Each row of T is roughly a mix of the hidden directions of one of 3 groups; one row fits no group.
T:
[[  9 -16  -4  -2  20   3 -28 -11 -23 -20 -15  47   3]
 [ -2  -3  -3  -1  18  -2 -16 -13  -7 -25  42 -30  32]
 [ 18 -12  19  28   1 -27 -13  27  -1  -5  41  -4 -14]
 [ 16 -26  10  26  13  15 -18   5  32   5  -2  -9  39]
 [ -1 -11  -7  -6 -31 -15 -23 -10 -34 -33 -17   2  24]
 [ 20 -12  -8 -16 -30   3  14  43  26  -3  -9  11  21]
 [-15  19  17 -30   3  15  -3 -16  -3  43  15  19 -21]
 [ 11  36   4 -12   5  19   3  14  38  35  11   2  -8]
 [ 23   6   3   6 -15  12  36  -8   2  30 -31  28 -11]
 [ -4   0 -27 -29  24  12 -38   1 -33   3   4 -13   2]
 [ -6  14  15  20  12   4  25 -46  17 -15  15 -18 -18]
 [-31 -13  -8   4  30  24 -13  -9 -24  15 -22 -31  -6]
 [-29   0 -10  -6 -11 -18 -44  -4  22 -12  26 -21   4]
 [  2 -37   2  -4  -1 -24  -6 -18 -20   0 -17 -17 -42]
 [ 27  19   9 -10 -35  11 -25 -10  -1  -4 -17  38  -1]
 [ 16 -34   7   7  -7 -38  -6   3 -14 -34  20  -1 -17]
 [-19  -6  -9   2 -14  23  -2  -4  22  50  23 -19   4]
 [ 22  26 -25  12  -1   8 -26  -5  14  34   4 -21 -25]
 [  0   2   9  24   7 -12  31  32  27   4 -29 -23 -11]
 [ 20  11  -5 -17  -3  17  -6 -18  52  -8  -7  15  25]
 [ 15 -28   9  12  11 -28 -20  22  -7 -18  41  -2  -8]
 [  5  15  -2  -9 -16  13   7  10 -63  10  -1   5  -9]
 [  5  14  14  22 -22  -7  12  54  -6 -23  -5  -3   4]
 [  4  -7 -13  -1  28  13 -39   9  15   7 -18   9  41]
 [ -3  20  43  15   1  -5  41 -21  15  -2 -10 -15  -1]
 [  7   4   6 -25  11   5  -6 -17 -19  49  20  24 -11]
 [ 23  -7  17  34   6  23 -25  13  11  23  29  -1 -14]
 [ -1 -16 -39  15 -10   7 -25 -37   6  26  11   4   9]
 [ -2  13 -49 -17 -10  -4  -2 -18   2 -12  24  27  19]
 [-30 -22 -10 -34 -11   6  16 -22 -16 -19  13   3 -27]
 [ 32   5 -21  35 -16  11 -19   5  14  15 -11  -3  34]
 [ -8  -6 -11 -28  10 -17 -14   7   1   0  31  19 -46]
 [ 25  12  39  19  16  18  10   4 -19  13 -35   1  -1]
 [ -7 -23  19   4  19 -22   1 -14  33  17  -2  40  12]
 [  2   0 -26  -5  19  26  -3  -4  19  23 -40 -29  -6]
 [-21 -33   8 -10  42  -2  -7   3 -34   1 -14   2  13]
 [ 22  20 -12  10  24   8 -32   0  19 -23  11  -1  36]
 [  3  -8  10  -8  -5 -26  20  10 -35 -42  -5 -13 -23]
 [ 12   7  33  20  34  -3  25 -23  24 -23   3  -4   4]
 [  0  -9   0 -48   1  21  -6   6  13  -3 -29  14  32]
 [-19  12  19  -8  -2   1  26  31  26  22  18 -32   2]
 [ 25 -15   4   7  27  -7  -5 -21 -45 -19   3  22   8]
 [  3 -29 -11   4 -36 -33  -8  10 -14 -29 -14  11 -14]
 [  2  -3   5  -5   1  22  17  50 -38 -13 -10 -11   1]
 [ 21  30   0 -10 -19  37   3 -15  30  18  -9  20  -4]
 [ 41  -3  -2  21  14  16  26 -30  -8  -2  -1 -26 -17]
 [-11 -12 -22  -4 -25   7 -23  -6  -7  17 -13  11  50]
 [-22 -32  -9  44 -22   6  -3   5  10   3 -25 -12 -14]
 [-19 -31  20  42   2  -8  29 -18  -4   2 -11   5  16]
 [  5 -20 -13 -17  16  14   1 -52 -12  28  -9  -9  -1]
 [  4  -6  -6  41  14  18 -19   7 -10 -19 -38  19  14]
 [ -3  26 -18  -3  31  22   9  21 -24 -32 -13  15   9]
 [  3 -31  14  -9  41  -2  11 -34  -1 -18   4  17  17]
 [-10  -1  13 -14  50  26  -4  17   8  27  17  -4   1]
 [  4  -4   2  26  -9 -27 -19 -23  24 -42 -11 -12  11]
 [-27 -25  32  -3  30  11  30  14   5   6  18  13  -7]
 [ 17  14 -22   2   9 -44  28   8  22 -16 -10 -13 -17]
 [ -6 -42  29 -11  16  -7  -1  24   2  23  -1  -4 -31]
 [  9   7 -31  39  15   7 -31   0 -11  10   9 -27  19]
 [-25   2   1 -29  -1 -18   4 -13 -18 -25  38   8 -26]
 [  1 -19 -20 -20  14  11  -9  29  -4 -15  35  -2  36]
 [-13  -3  20  -8  22  19  12  34 -37  10  -6 -12 -27]
 [  0  20   4  -3  23  16   4 -30 -35  34   6  16 -16]
 [  3   8 -16 -30 -42  -6   8 -23 -13 -17  30   8   1]
 [ -8  26 -16 -19 -35  24   5  13  -2  34  19 -10  11]
 [ -6  36   3 -28  -9  21  23  11  34   7  -2  10  21]
 [ -2  26  19 -25 -18 -31 -24  -8  -6 -17  23 -25  -2]
 [-28   9  -8 -15   8  16   1  -7  -2  43 -16 -38  -7]
 [-30  28   9  -8  13  20  14 -18 -10  39 -11  21  -5]
 [ 14  13  -8  15  14  -4 -17 -16  40 -28  30  16  12]
 [-30 -11 -43 -10  -6  11 -34  -2  -7 -10  22   2 -13]
 [ -1  -1  -1 -34 -11 -13  12  39 -15  -2 -14  26 -30]
 [-26  36   8   1  -2   8  21  10   6  19  34  -4  29]
 [-33   1  17 -15  32  22  26  15  11  15 -19  18  10]
 [ -5 -28  16 -13  12   1 -42  18 -15  21  30  -8   7]
 [ -4  14   0 -36   7  43  -9  -5  22  29  15   6   6]
 [  9   6  -1 -28   8 -35   6 -19  -7  -3  15  32 -35]
 [-15 -34   4  30  36  -2 -25   3  -7 -27 -12  -2  -5]
 [  0  -5  -7  -8   7 -13 -16 -14 -14  29 -36 -17 -41]
 [ 10 -25 -18  41   1  30   1 -11  24   3 -23  -5  15]
 [  4  18  -4  45   1  22  -8 -14 -23 -11 -36   5  10]
 [-12  21  20 -21  -7   1 -17   7 -11  18  50  17  10]
 [ 20   7  36  -9  35   6  -6  -7  27  22  13 -12  19]
 [ -6 -20   1  -9  15  12  -9  -9  11 -24 -11  19  54]
 [ -7  19  -9   5   5   7  -3 -51   8  38  17   6  -4]
 [ 11  -5 -19  29  10  19  36  -8  -4  -8 -34  27  -1]
 [  5  -3 -10  14  19  -2  16  12  33 -46 -25   6  13]
 [ -2 -37  -3 -27  38  -5 -20  20   1 -17  21  -1   4]
 [-11   2 -52 -12   6  -9   7  -9  -1  20  -4  18 -34]
 [  1 -16  19  -7 -22 -23  19  46  -8  -4  -8  29   1]
 [  5  -7 -21 -24 -31 -22  23   1 -25  -7   0  28 -24]
 [ -9 -28  10  25  -1  22 -29   4 -23  13 -35 -16   1]
 [ 13  29 -25  -3 -21  18  28 -18  33   2 -13 -18   6]
 [  2  -3  32 -10  47  -4  -7   0  20  -8  20 -28   8]
 [-20  23  27 -25  -6 -35   5  20 -27  -2  17   4 -10]
 [ -8 -10  11 -32  -6  -2   8 -41  23  14  -8  23  27]
 [  4  12   4   5  -8  27  32  21  44   3 -16 -19  12]
 [ 21  -8  -5 -34  -8 -13   9 -23  23   1  23  31 -24]
 [-38  12  25  -1   8   5  22  -5  28 -24   1  -7 -30]
 [ -6  -9 -25  -7  40 -10   9  26  22  -2  -9 -36   4]
 [ 12 -17   2  23   4 -21   5 -13  -3  19   0 -23 -51]
 [ -3 -11 -34  -7  15 -26  11   5   1 -30 -34 -24  11]
 [-16 -22   4  27  55   5  -2  21  -8   5  -6   6   4]
 [ 11  -1   4  33 -38   1  -4 -17  -7  18  12 -36 -17]
 [ -1   5   2  23 -13  28  -6 -25 -17  50   5  -8   5]
 [ -7 -39 -19  -1  19  10 -15 -34  -6  14  -9  12  30]
 [ 24 -25  15  23   0  10   9 -34 -20  33  10  -4  12]
 [  2   8 -29  22 -10  15 -26  18  -1  37 -13 -22 -20]
 [ -4   7  12 -45 -11  -7 -13  41   6   6  24 -13   3]
 [  0  -4 -11  12   7  -9   1   7  50 -39  -8  -8  23]
 [-30 -16  19  24  31 -11 -13  26  16  -9  -9  19  18]
 [ 42   1   4 -44   3  19  21   4   2 -18 -12  -3 -13]
 [ 33 -20  25   5 -21   0  18  31  -1 -15 -14 -19  22]
 [ 28  -6 -12 -32  30  23  -8 -17 -26   1 -12 -20   8]
 [-17  -1  13 -18   3  12  27  -9 -32 -43   3 -21  -3]
 [-12 -25  46  12   5  -5  14  42   8  -3   5   3  -5]
 [  2  11  14 -39   3  27 -15   2  19  32  26  13 -13]
 [  4  16 -14 -18  22  35  26  -7  37   1  -4  20  10]
 [-20 -19   7   0  17  -2 -21  31 -12  30 -33   7  21]
 [ 25  28 -15 -23  10   7 -21 -38   5  -8  22 -10  17]
 [-16 -39  36   2  -3  16   0  27  -5 -22   0  10  21]
 [  2 -24  21  -6  25   1  23 -23 -10  35 -29  -7 -11]
 [-15   4 -38  14 -17  16  49  -2  10  -7 -12   0  -8]
 [  0  16  12 -12  38 -17   8 -43 -13 -11  22  -5 -14]
 [ 23 -16  11  14 -20  23 -16 -12  -2  -9 -41  28 -11]
 [ -9   5  28  25 -24   6  12  -9  -7  26  41 -13 -14]
 [ -2 -18  27  31  20  25 -16   9  -5  34   5   5 -21]]
One row of each group comes first, with its name. Which group is each row after those in?
[-24  -9  11  13 -10   2  40 -17 -15 -21 -33  18  10] -> <86>
[ -2 -11 -37  -4 -23  18 -11  -3 -43  14  -3 -23  -3] -> <76>
[-23  13  -4  11   3  39   1  40 -11  17 -24  -3 -10] -> <99>

[  1  -3  37  -8   7  10  34   7  16  14 -42  -7  -4] -> <76>
[-21 -22  -9  21  26  11   6  30  21 -28 -25  -3  -7] -> <99>
[  8  25  -8 -25 -45 -14 -28  21   2  -4   2   8  14] -> <99>
[ 32 -13 -22 -15  17   3  -4   1  31  -3 -34  -8 -28] -> <86>
[ 11   5  19 -11 -21 -20 -17  -4  -6  23  40  -6 -34] -> <86>
[ 13  15 -15  -6 -34  12  12 -29  17   7  34 -26  -3] -> <86>
[ -3  -1 -28   9 -20  20 -23  12 -27  22 -20 -21  26] -> <76>
[ -2  13 -30  18 -20  -2 -28 -26 -33  -9  -4  24   9] -> <99>
[  7 -46  -9   6  44  -6 -11  -1  -7 -14   9   0 -20] -> <86>
[ 13 -22 -20  -9   7 -16   0  -1 -41 -34  11  26   6] -> <99>
[-11   1  -1 -24 -12  -1 -50  -4 -32  19  12 -12   7] -> <86>
